In the data rows, 128 means zero.
In each game, the first row plays the second. By how much does the first row win? 20 means about a draw, 40 a big win and 0 a big loss. Wins can go round in a circle. Each row has two weighted sums of its numbers, A and B, taken from their middle values. A row wins by its A times the other's B, less its B times the other's A.
[120 128 135 124 149 132 116 133 129 152 126  98 148 106 153 125 115  98
 155 120 150]
[147 115 176 113 130 130 154 242 153 109 109 147 135 119 139 141 191 108
 138 119 123] -> 23
[100 108  39  50 134 131  74 128 153 211 190  93  68 157 150 114  60  45
 124 133 113]
[132 134 123 151 139 115  99 139 139 158 149 112 126 123 156 156 103 118
 138 126 162] -> 20
[153 138 137 154 121 121 151 132 126 186 100 120 127 115 147 107 101 115
 132  82 128]
[ 99  94 122 151 138 129 171 132 112 107 105 122 158 153  93  97 131 189
 133 121 124] -> 12
[122  82  40  83 124 152  91 114 111 169 132 114  48 142 167 151 140  90
 140 132 155]
[119 105 135  39 147 159  89 132 124 152 128 118 129 106 143 145 104 123
 125 140 139] -> 39
[123 172 161 149  94 119 116 131 116 139 134 120 144 103 118 139 117 170
 134 131  87]
[148 130 131 103 135 138  95 135 135 147 150 111 139 146 120 126 140 111
 149 132 154] -> 23
[139 148 129 129 126 134 137 175 120 146 142 103 161  98 158 138  97  95
 131 121  86]
[150 119  66  97 145 192 124 130 139 124 142 137 106 166 149 147 125 118
 112 122 142] -> 23
[154 111 108 154 138 107 127 107 104  92 168 100 142 119  79  99 165 148
 112 160 135]
[ 84 154 131 188 147 107 141  91 106  74 147 121 136 128  68  79 189 183
  80 178 140] -> 23
[158 106 173 159 128 146 128 121 125 124  98 142 148 121 112 137 126 146
 174 152 112]
[132 129 119  77 121 144 111 126 130 150 126 117 106 133 136 124  91  89
 126 132 135] -> 19
[ 59  31 166 154 225 156 178 130  97  66 110  85 130 151 114  67 145 176
 119 141 165]
[129 151 162 157  97 131 133 162 115 114 124 147 114 119 117 132 123 151
 116 138 123] -> 10
[ 96  67 125 104 168 175 145 126 131 110 113  99  94 163 125 126  91 141
 184 129 115]
[156 152 155 140  92  93 146 101 114 128 116 172  78 107 178 152 128 142
 124 122  85] -> 1
[114 154 125 154 124  88  93 118 143 153  96 122 120 142 142 141 157 111
 111 166 156]
[119 103 140 125 160 192 156 147 128 133 135 135 135 158 135 112 106 156
 129 145 117] -> 16
[159 142 149 160  97 152 123 144 137 127 137 153 116  89 130 126 121 153
 148 128 130]
[195 114 140 136 127 146 153 124 175 143 117 140 126 170 113 140 111 118
  93  80 124] -> 8
[126 149 138 144 142 108 105 122 137 111 134 167 135 136  82 127 118 196
  92 181 131]
[ 85 127  83 106  79  95 136 139  74 157 162  92 176  95 124 135  76 128
 155  74 112] -> 22
[147 175  96 130  85 102 123 119 113 164 142  98  90  90 131 107 110 119
 126 109 131]
[ 32   0 146 112 222 145 163 140  76  82 126  61 166 143  88  50 169 205
 122 176 107] -> 29
[147 138 147 141 100 139 130 126 139 124  95 131 127 120 116 123 140 141
 129 135 108]
[125 139 117 111 119 126  95 152 123 166 142  90 126  89 162 107 114 119
 136  78 153] -> 20
[126 130 149 108 115 144 131 129 107 147 137  82 143 103 144 106 108 132
 148 102  71]
[ 88  76 146  92 128 182 152 132  88 133 151  93 103 121 110 100 109 115
 115 107 125] -> 19
[128  79  84  56 170 214  84  64 168  57 126 174 145 217  95 139 131 133
 136 229 141]
[ 52 127  46 116  62  52  86 138  19 197 185  28 119  73 102  98  65 140
 162 107 141] -> 22
[137 130 143 132 122 195 143 154 159 112  88 165 127 119  68 137 160 113
 120 123 138]
[119 156 127 162 146 121 145 104 129  94 128 134 146 106 121 133 107 153
 146 134 122] -> 29
[136 119  87 138  92 151 164 173 128 112  93 154 133 121 114 149 143 127
 132 143 130]
[109  92 129 134 143 126 142 127  98 144 144  97 138 144 151 123 132 129
 112 101 127] -> 18
[ 87 131 175 132 135 139 178 117  90 157 147 109 150 112 129 152 101 152
 140 106  82]
[121 161 159 131 134 113 147 123 109 117  95  89 147 119 147 133 119 117
 118 125 130] -> 19
[188 135 140 112 165 156 107 117 183 111 147 143 100 208 143 138 122 100
 140 156 121]
[155 110  46 115 155 128 130 121 146 128 134 178 106 172 113 130 145 154
 138 141 109] -> 24
[124 160 123 100  92 120 129 128 114 162 144  97 104  97 157 111  99 108
 113 105 113]
[132 165 143 170  88 125 135 135 110 151 133 134 108  83 106 144 104 132
 111 122 128] -> 12
[137 137 123  92  81 125 151 109 102 126 105 128 129 128 111  99  96 146
  88  80 136]
[131 126 138 119  98 106 134 123 100 167 182 123 102  97 150 128 104 112
 126  92 131] -> 30
[145 110 137 119 121 138 129 120 131 126 136 136 169 119 113 112 158 124
 144 134 153]
[127 161 148 119  99 145 140 116 104 179 127  82 134  94 126 140 111 122
 125 101 121] -> 23
[136 107 148 127 115 111 167 145 109 122 123 147 157 123 192 128 146 139
 180 127 167]
[148 135 130 119 110 137 136 117 120 128 111 106 148  99 148 128 113 105
 142  93 108] -> 20
[ 98 116 135 121 155  85 145 143 115 132 124  84 126 124 144 124 129 134
 114 118 145]
[145 107 156 120 166 124 176 103 169  97 100 159 109 134 125 132 137 119
 111 155 123] -> 14
[ 79 150  93 213  88  65 126 126  48 177 175  55 153 109 139 132  51 118
 164 106 109]
[150 126 167 128 141 153 115 111 134  90 135 158 173 112 116  86 122 108
 117 153 141] -> 21
[151 104 131 165 146 255 117 137 166 125  74 169 126 143 142 128 125 135
 125 115 117]
[ 96 108 143 122 128 167 162 104 139 128 159 121 150 128 133 160 111 146
 145 141 127] -> 14
[106  57 161 172 184 159 135 113 139 110 117 133 112 182 119 109 104 139
 104 146 144]
[144 136 159 149 146 141 130 123 137  97  98 144 168 120 116 104 136 163
 132 129 115] -> 19
[146  72 131  89 139 159 146 120 117 110 106 150 121 190 131 127 108 142
 149 134 111]
[119 116 131 138 119 156 166 125  79 125 133 129 152 127 101 128 136 172
 115 124 127] -> 23
[117 111 136 101 159 166 115 133 146 138 127 158 112 132 144 101 124 112
 123 128 173]
[140 125 121  72 183 159 142 104 158 128 142 138  77 114 144 141 121 120
 121 132 133] -> 21
[171 152 141 167 113  99 151  89 130 121  82 157 133 140  98 170 119 192
 129 140 111]
[114 131 139 175 156 115  93 112 116  95 131 134 148 124  85 139 169 161
 107 147 149] -> 16
[134 158 112 133  88 147 123 163 125 190 148 108 118 100 159 106 107 100
 100  93 148]
[163 205 137 106  31  91  79 142 107 197 156 142 177  66 197 194  62  68
 169  86 115] -> 24
[107 146 132 138 115 117 129 132  82 145 140 105 116 114 100 143 105 140
 154 125  91]
[ 86 132 119 142 145 111 129 130  96 129 140 120 175 112 112 118 140 186
 128 180  99] -> 22
[ 98 178 170 102  86 108 138 123 119 183 133  93 175  75 141 115  78 118
 145  97 137]
[ 79  44 125 152 170 111 136 143 114 114 137  68 165 139 123  88 137 140
 126 139 130] -> 22
[132  97 130 130 170 130 129 170 121 140 149  94 117 115 129 107 112  96
 160 105 124]
[172 143 131 161 142 162 176  89 132  57  89 195 173 172  30 153 154 240
 104 184  70] -> 23
[124 146 152 141 111 114 146 137 110 139 133 157 150 109 136 129 110 141
 198 120 111]
[ 94 165 148 142 110 122  92 169 103 147 100 140 166 116 148 173 120  72
 174 123 109] -> 20
[105 166 142 138  83 116 125 147 119 174 121 138  73  45 124 148 108 101
 105  78  95]
[120 141 139 133  99 112 164 131   0 167 134 111 128  90 146 113 118 139
 154 112 164] -> 24
[112  96 101 152 155 156  90 152 137  68 113 185 127 185 128 140 231 109
 104 227 148]
[ 94 139 153 145 115 103 103 139  97 114 135 107 103 131 128 131 129 159
 115 117 155] -> 18
[121 124 224 134 130 115 121 146 110 109 128 116 149 107 121 157 132 127
 148 113 116]
[ 99 134 116 129 161 108 133 150 104 137 140 102 152  75 160  70 116 146
 149 116 112] -> 15
[122  64 118 101 162 164 149  67 162 118 140 132 114 169 128  99 119 135
 108 124  99]
[125  93 141 149 148 167 122 135 132 131 128 141 162 141 131 116 129 142
 101 145 114] -> 20
[134 128  71  67 108 142  78 104 150 134 117 147  94 156 126 139 127 107
 184 160 149]
[ 15 146   7  56  34   4  61 148   0 246 248  20 134  85 146 103   7 133
 158  23 121] -> 1
[ 90 118 118 149 116 156 126 118  87 143 145 113 133  91 165 121 123 131
 154 118 116]
[137 115 135 140 144 121 155 128 167 113 118 137 110 127 118 129 159  91
  95 136 145] -> 16
[195 210 140 136  98 157 167  65 149  68 112 220 125 124  41 153 130 181
  96 132 112]
[ 92 114  99 110 156 144 199 133  99 150 146 102 129 115 115  89 108 136
 101 125 106] -> 29
[159 128 153 137 138 152 149 128 145 112  74 187 119 176 136 138 141 144
  83 145 126]
[140 160 132 106 119 166 137 164 108 155 130 113 128  90 150 112  88 120
 132  95 129] -> 15
[166 122 106 123 151 142 115 128 190 112 119 160  97 160 145 168 155 161
  97 125 109]
[128 160 117 119 109 128 123 154 117 143 125  99 146  81 136 149 122 140
 137 107 168] -> 18
[162 159 152 159 139 157 145 118 152 126 105 146 119 121 141 151 156 127
 126 124 147]
[141 109 147 151 136 131 120 140 135 132 127 100 165 117  98 127 138 175
 142 143 119] -> 18
[161 114 125 165 154  96 107  94 194 124 110 148  81 143 168 103 210  59
  97 135 187]
[155 143  96 108 133 124  81 111 168 153 113 124  91 138 116 145 135 112
 105 137 161] -> 14
[139 146 119 140  98 125 143 132 132 141 134 114 141  95 117 127 117 132
 121  92 125]
[163 140 118 117 127 101  91 117 138  88 140 121 115 146  84 119 211 147
  55 173 168] -> 14
[108 103 140 178 160 129 170 142 102 114 122 107 149 143  88  46 129 186
 115 131  96]
[151 102  88 105 198 128 118 110 156 110 117 120  76 137 117 163 128 102
 115 113 161] -> 22
[131 159 131 106  90 104 123 140 120 152 113 107 175  67 128 130  99 118
 146  82 106]
[135 146 130 104 143 104 110 144 128 155 128 102 133 120 156 100 130 116
 109  87 166] -> 19
[195 190 151 139  66 111 166 109 133 157 129 102 124 120 139 189 110 153
 169 106 115]
[111  37 123 133 176 126 169 160 105 126 120  92 157 106  83  79 122 173
 147 135 108] -> 13
[161 153 138 120 158 114 131 131 155 117 101 165 135 171 113 156 150 108
 128 130 141]
[123 148 125  93 129 119  96 157 115 139 121 113 147 131 149 127 105  88
 150 127 140] -> 16
[132 123 106 134 129 138 124 137 135 158 159 109 136 127 133 133 122 108
 143 114 123]
[120 138 162 135 126 110 142 167 118 152 143 113 101 103 154  85 107 102
 119 107 157] -> 24
[119 162 143 131 101 107 145 136  66 151 151 128 108 121 134  58 108 142
 120  95 135]
[ 87 133 120 141 125  74  95 151 106 151 109 120 148 104 130 131 150  48
  97 109 134] -> 5
[178 174 168 136  83 132 150 113 119 114  81 151 115  91  82 153 111 160
 123 111 120]
[ 67 133 143 115 122 122 124 149 113 129 108 139 135 139 135 140 116 135
 122 126 100] -> 28
[149 132 102 113 147 167  96 140 159 130 113 139  94 143 141 154 132 120
 123 143 150]
[138 143 129 136 173 116 154 150 103 131 139 114 111  94 137 159 107 114
 124 110 122] -> 17
[ 87  68 106  95 165 201 140 102 149  95 126 149 127 171  92 110 100 153
 117 170 123]
[117 120  68  90 166 119 100 114 148 130 139 135  82 168 117 110 129  95
 103 158 153] -> 17
[123  83 120 113 135 101 140 151 130  91 131 174 117 138 111  60 167 150
  89 179 140]
[112 136 115 118 114 168 106 150 117 144 142 136 106 141 167 117 129  59
 117  97 134] -> 17
[134 121 123 140 107  93 100  80 106 143 145 114 128  89 143 118 100 106
 150  98 122]
[ 78 148 114 118  88  90 118 194  84 153 127  66 164 108 148  95  91 126
 147 102 121] -> 18
[ 82  80 131 145 169 115 113 113 110  77  98 151 172 138  95 162 208 136
 102 205 129]
[ 84 126 112  80  89 110  67 136 181 185 153 118  58 149 174 147  94  59
 119 102 164] -> 21
[147 150 132 141 115 121 168 157 136 144 145  83 126 141 142 141 119 125
 123 103 123]
[ 69 144  99 149  59  98  96 136  63 168 159  97 148  95 137 123  81 107
 161  97 109] -> 31
[117 118 130 123 131  97 133 152 117 174 216 102 133 103 154 109 125 108
 146 114  91]
[167 144 115 120 138 165 132 124 141 115 116 164 125 134 117 141 151 142
 133 122 128] -> 21
[182 166 135 161  87 119 130  74 148  96 115 166 120 118  84 139 127 188
 105 149 101]
[ 88 137 125 156 139 114 121  91 112 113 112 155 181 154 125 175 161 105
 141 175 118] -> 15
[ 84 111 111 152 144 123 120  95 143  80 113 139 103 128 102 161 187 173
  59 169 152]
[144 138 137 101  88 119 120 143 104 174 152  80 174 110 167 169 127 110
 152  89  97] -> 21
[141 133 161 176 151 126 141 143 136 105  99 152 132 115 132 126 150 127
 133 135 125]
[ 91 131  67 133 137  97 150 145  98 114 126 157 124 168  92 144 118 152
 108 163 101] -> 20
[102 164 120  96 117 114 143 120 120  90 115 119 155 109  76 126 170 164
 102 135 160]
[ 77 135 134 106 116  99 135 132 102 137 128  96 154 102 127 131  94 142
 169 126 104] -> 23
[139 123 103  90 127  78  84 119 166 139 123 127  69 146 130 136 115  79
 123 139 132]
[ 94 144 132 123 138  81 140 130  85 152 125 108 175  71 118 132 102 133
 159 126 113] -> 26
[ 91  92 122 137 152  73 139 128 119 125 122  92 136 134 147  94 145 109
 161 149 147]
[ 98 104 126 132 164 163  80 136 140 134 113 122 135 150 116 111 133 103
 134 169 150] -> 23
[120 124 142 115 119 140  99 158 155 150 133 100 156 118 141 139 115 106
 141 108 141]
[151 123 113 106 116 126 136 129 178 110 118 165  99 143 132 131 131 108
 112 140 168] -> 20
[139 131 125 116 139 184 160 123 171 118 142 161 155 147 187 135 136 120
 107 116 129]
[139 112 111 163 163  96 103 143 200 128 127 132  70 125 148 119 216  84
 104 144 161] -> 20
[ 43  34 116 166 241 134 208 107  74  50 100  84 233 204  68  57 174 217
 138 159 124]
[162 116 105 112 133 164  71 144 115 121 123 129 109 152 175 131 118  96
  98 125 154] -> 9
[139 100  79  97 114 122 119 102 160 144 146  97  91 161 146 195 128  64
 154 157 142]
[ 86 111 164 134 136 142 129 133 137 107 140 138 133 177 108  93 141 145
 128 159 119] -> 15
[153 137 150 135  94 172 138 113 133 104 105 174 151 141 117 139 147 121
 139 108 126]
[ 84 145 125  89 109 108 125 175 102 172 133 140 150 123 128 147  90 104
 168  82  98] -> 19
[126 215 115 116  96 127 150 124 106 156 143  55 109  65 160 108  91 132
 145  63 126]
[116 114 141 197 177  91 167 137 193 110 102 163 152 104 153 115 229 122
  78 153 148] -> 30
[190 185 133 143  69 156 156  99 127 136 115 137  73 106 107 154 117 159
 132 106 122]
[ 72  10 161 105 183 126 118 105 114 136 132 118 136 162 123 102 131 144
 141 132 151] -> 16
[149 132 124  82 117 120  98 136  70 152 141 106 151 136 164 133  87  97
 123 139 146]
[144 126  92  75 118 140  72 130 154 167 142 139 145 189 147 140 127  98
 127 129  96] -> 33
[143 137 183 193 141  80 151 113 171 108  89 132 126  83 130 161 210 109
 114 171 136]
[143 239 161 114 144 124 130 117 131 122 119 153 126 140 134 124 138 159
 106 149 113] -> 27
[128 134 134 139  95 116 124 118 128 130 116 137 114  73 116 154 122 161
 130 138 109]
[122 157 128 108 118 133 107 155 140 119 186 100 133 133 144 157 131 105
 116 146 137] -> 28
[151 139 143 126 104 143 126 115 129 106 114 151 120 133  97 107 149 131
 133 132 168]
[139 135 112 149 156 115 137  85 142  94 143 155 139 156  93 117 183 166
  87 168 139] -> 11
[ 76  62 104 122 191 158 128 123 137  71 103 126 163 166 117 116 175 159
 112 195 134]
[118 169 155 156 111 138 150  73 119  98 150 153 130 115  84 163 125 177
 125 130 122] -> 11
[133 158 110 140 141 141 147 121 120  82 120 144 148 141 120 128 123 135
 124 145 124]
[193 101 139 118 131 176 155 133 147 116 123 117 102 122 110 118  91 139
 108  99 144] -> 19
[117 130 174 106 204 148  48 116 140 124 140 126 122 151 165 153 131 117
 128 133 155]
[117  74 144 155 162 146 175 109 139  58 122 122 146 159  92 189 140 166
 101 170 129] -> 27
[151 114 170 208 161 122 173 123 171  90 106 157 114 183 114  81 207 132
  95 125 149]
[107 113 136 133 126 167 138 147 102 103 128  82 116 112 217 110 142 128
 127 118 127] -> 6
[154 138 142  95 137 122 120 122 170 116 130 132  98 160 148 137 131 120
 118 140 128]
[145 115 107 130 120 158 135 126 137 124 129 149 113 105 147 144 136 158
 128 110 110] -> 17
[123 111  96  93  90 127 115 172 137 176 145  94 123 112 120 126 112  43
 141  93 171]
[145 119 153 147 157 146 129 118 187 109 127 165 115 140 125 141 171 109
 133 135 156] -> 23
[102 141 137 113 133 112 172 184 123 157 112 104 140  99 119 129 105 138
 164  87 108]
[101 118 168 113 114 162 133 118 143 127 124 158 134 158 137 146 126 111
 137 154 137] -> 19
[ 90 150 123 150  86  72 110 149  53 167 166  90 139 102 125  91  78 126
 148 112 131]
[111 124 139 173 123 131 118 102 118 106 115 139 183 120 125 109  96  79
 145 142 130] -> 20
[185 162 144 156 165 137 121 132 162 127  98 155 128 125 135 126 113 128
 157 137 146]
[ 83 109 136 141 150 137 136 115 143 119 124 128 161 154 124 112 150 134
 122 179 127] -> 28
[173 126 155 173 123 126 156 119 120 107 103 131 161 128 137 149 138 140
 153 143  95]
[164 125 152 176 140 125 146 130 198 114  92 169 161 131 130 126 198 111
  90 142 135] -> 25
[130 132 141 149 108 109 139 140 118 137 130 138 133  96 160 117 105  65
 133 121 119]
[140 133  77 119 117 145 104 141 156 117 106 145 151 151 112 165 139 104
 146 153 138] -> 16
[128 186 105 118 113 130 115 114 153 140 138 149 130 124 145 167 122  89
 177 117 167]
[146 146 139 137 117 222 172 147  90 144 119 114 126 136 112 154 119 158
 154 118 118] -> 15
[109 126 136 128 112 102 162 157 121 142 146  97 142 107 176 129 106 140
 169  98 104]
[164  81 137  84 157 166 138  89 214  86 128 134  93 193 108  98  96 129
 138 149 111] -> 27
[ 79  36 129 145 190 123 161 143 107 103 115 123 162 155  84  66 152 133
 122 190 143]
[ 80  76 139 160 232 140 178 139  94  94 114  85 168 145  72  80 153 156
 101 129 144] -> 28
[132 178 119 135  94 156 142 150 100 162 143 106 121 109 130 137 113 114
 119  93 129]
[ 80 133 143 170 118 113 111 148 101 106 116 168 220 116 140 129 165 111
 135 170 140] -> 16
[ 90 117 129 152 135 139 143 172  97 102 144 114 150  96 117 102 111 140
 140 119 132]
[132 127 156 157 103  94 122 133 122 120 147 122 149 137 140 158 138 137
 125  86 130] -> 23
[157 122 128  82 125 132 105 100 176 146 122 141  93 144 142 187 102 120
 107 130 102]
[ 87 136 154 107 110 113 173 204 100 156 137 107 134  86 124  90 116 132
 145 151 113] -> 15
[115  98 123  95 110 134 123 163  95 159 131  68 124 116 150 110 113 118
 143  70 131]
[145 166 141 159 120 124 158 131 115 153 131 120 157  83 135 132 115 115
 136 102 129] -> 23
[132 111  77  96 114 126 102  97 153 162 121 123  64 161 146 126  89  91
 120 126 149]
[208 182 206 146  87 191 143  49 132  56 148 199 147 149  68 138 115 182
 109 162 121] -> 20
[164 118 141 141 141 131 120 143  73 103 111 156 131 126 113 124 136 145
 117 144 119]
[121 112 143  95 127 114  46 153 148 163 130 112 126 124 156 158 117 160
 123 109 122] -> 25
[119 108 109  91 122 166  85 142 123 142 145 132  24 176 141 107 120 103
 126 132 140]
[108 140 136 117 112 143 159 113 123 189 120 105 111 101 147 121 117 112
 162 117 133] -> 20
[164 145 137 120 119 118 143 166 116 157 102 125 144  89 159 108 104 123
 143  98 144]
[139 182 182 173 108 120 110 115 117 111 139 131 115 109  97  98 113 155
 129 121 112] -> 14
[149 115 123 144 131 109 107 139 135 123 108 151 139 101 127 127  92 154
 172 128 143]
[139 125 133 143 132 106 119 149 128 131 101 138 144 138 112 140 150 123
 112 121 112] -> 20
[ 92 133 135 147 134 100 124 112  86 142  93 111 166  99 130 127 171 139
 155  98 121]
[151 123 176 181 171 139 123 144 176 114 115 160 122 126 120 136 154 164
  91 100 134] -> 14
[111 136 132 130 143 143 140 141 130 129 128 142 124 134 105 123 151 131
 136 141 129]
[103 108 139 102 115 175 129 106 145 114 121 139 119 166 116 122 110 138
 129  77 124] -> 19
[135 103 130 131 122 101 146 151  82 159  96  59 126  88 131 125 110 135
 135  74  82]
[113 132 142 180 149  82 125 172 126 133 142 124 133 103 124 112 161 122
 103 112 130] -> 20
[154 141 109 118 111 168 103 154 147 163 147  93 118  96 136 142 113  80
 127  89 139]
[ 52 130 117 106 117 138 117 150 107 132 120 131 183 143 145 137 126  83
  49 122 111] -> 4
[120 119   0  31  92  79  53 255 163 214 168  96  31 197 168 165  80  29
 126 106 129]
[ 97 167 132 138  68 145  86 166  98 198 136 129 141  52 181 152  48  80
 203  84 102] -> 30
[124 144 142  72 142 136 126 121 174 127 103 164 105 132 200 104 176 111
 110 131 160]
[150 139 133 118 101 143 139 111 201 111 110 173 135 133 104 133 135 131
 107 122 146] -> 15
[ 45 122  56 122  56  74 110 135   8 183 182  51 131 126 138 115  40 120
 167  84 125]
[122 141 119 105 134 125  98 223 132 157 128 110 124 115 159 124 116  65
 187 112 146] -> 25
[125 112 134 171 137  84 142 114 138  96 119 124 153 122 100 110 156 146
  99 136 126]
[118 137 117 144 143 144 116 111 138 119 132 147 141 135  73 100 174 117
 125 168 124] -> 24
[120 120 140 131 100 114 139 141 103 154 131  99 127  92 130 130 134 119
 109  92 102]
[145 174 157 182  93 101 129 141 113 123 158 126 100 117 133 102 171  81
 103 125 145] -> 28
[ 81 117 124 162 157 149 117 119 120 140 127 107 141 124 139 126 113  80
 130 134 144]
[184 123 140 125 112 151 109 103 182  88 116 154 102 141 113 101 172 134
 142 133 130] -> 20
[126 147 138 111 115 123 165 146 104 151 131 128 156  99 123 140  85 165
 129  87 203]
[115 145 119 142 118 122 139 155 108 160 128  85 116  74 128 161  86 138
 135  88 122] -> 20
